Each named move below is a turn or a mirror, shown by a few rows before and after it. Which moves, in which order, take the first row of each later pair to the second? The first pair is answered.
zopo (before |-> after):
[ -7  -3  -3 -20 -18  -6  -9  16  16   3] |-> [ -3 -10  -4 -13 -11  -4 -14  18  17  -7]
[  8  -8   7  36   5  12   6 -17   0   6] |-> [  6  -5  13  30   4  17   7 -12   1   9]
[  5 -31   4  33   9  24  -4   8 -11 -14] |-> [  9 -21 -24  23  -2  19   9 -12  -6  38]
Mir (before |-> after):
[ 15 -21 -39   4 -33  23 -13   6   3  30] |-> [  5  -9 -23 -34 -47  -1 -20  18  18  13]
[  7   1  19  34   8  27  30   2 -15  13] |-> [ -9   5  36 -12  -5  -4  29  15 -12 -12]
[ -1  25 -35   8  24  25  26 -15 -19   0] |-> [ -9  38 -15 -35   3   5  30  -6 -10 -22]
[  3 -29   9 -43   6 -12 -32 -26  28 -22] |-> [ 11 -43 -19   4  22  28 -35 -41  10  -3]
Vizib (before |-> after):
[ 10 -45   5  29   6   9   2  38  18  36] |-> [  5  18  13 -27  29 -38  37 -26  19  15]
[  9  -4  15   2   4  -3  -2  -9 -25 -16] |-> [  4 -13  17  12  -4   3 -13  -2 -25 -16]
[-12  -1  -2 -26 -26  -3   0  17  18   9] |-> [-10  -2   7 -33 -19 -13  -1  12  14   0]
[ 11  -1 -13 -25 -19 -20 -14  15  14  17] |-> [  6   7 -13 -36 -17 -14 -11  15   8  17]
Nolo (before |-> after):
[ 30  34 -10  15  43  -8  27 -66 -16 -21] |-> [ 28  -7  -3 -27  12 -26 -36 -24  10 -71]
[ 18  -1   2   6 -33 -16  41  -3   9  48] |-> [ 12 -21  10 -18 -49 -24   5  31  20  13]
[ 14   2 -22  -6  -2  -4   0 -55  13  -6] |-> [ -6 -20  25   2  -4   1  -9 -10  10 -53]
[  1  30  -8 -21   4 -34 -15  -2   8  19] |-> [-17  20  32   3   4 -10  -4  31   3 -11]
moger (before |-> after):
[ -8   6  10 -21 -14  -2  -2   4   6  -4] |-> [  1   2  -7 -21  -3  -9   0   5  14  -2]
[ -7  22  -4 -47 -45 -20  21  10   7  49] |-> [ -1  13 -23 -45 -37 -25  12  -4  16  59]
[ 10  -5 -22  13  -6   5   8   7   2  56] |-> [ -1   1  -4  20  -4  18  19  14 -11  51]
Then:
(2 to 3 moves a pair)
[  4 -54 -15   1   6   4 -51  -6   8 -46] |-> [-18 -24  47   1  11   7 -10   9  -9 -60] | Vizib, zopo, Nolo
[  3  18 -14  22   3   5  21 -30 -22  -8] |-> [ -4   1 -13  12 -34   4   3  19 -12  25] | Mir, Vizib, zopo
[ -5 -19 -11  35 -26  40  13  36 -20  57] |-> [-22  35  46 -57 -12 -27  22  12 -13 -27] | zopo, Mir, Vizib
[ 14 -24 -23 -20   6 -19 -43 -12   7 -65] |-> [  6  47  -7 -24  -1 -15  55 -36  -8  24] | Nolo, Mir, zopo
[  4 -47   3  46  -6  23 -11  50 -10   2] |-> [-23   3  24 -31 -38 -21  14  51  -1  14] | zopo, moger, Mir
[ 25 -17 -59 -27  10 -29 -28 -29   7  -2] |-> [ 11 -46  -7 -15   3 -18 -42  12   1 -49] | Nolo, Nolo, Nolo
[ -9   7  29  -1  10   0   1   8 -13 -61] |-> [ -2  23  14 -31   4 -28  -4  -6  -5 -47] | Nolo, Mir, Nolo
[-12  -6  19 -23 -29 -10 -13  34  13  -2] |-> [  4 -27  -9   7 -27  15 -20  34  13  23] | zopo, Mir, Nolo
[-27  13  36 -52  17 -38 -16  16  16 -98] |-> [ 11 -45 -10  65  46  39 -30   3  -9 -66] | Mir, Nolo, Nolo
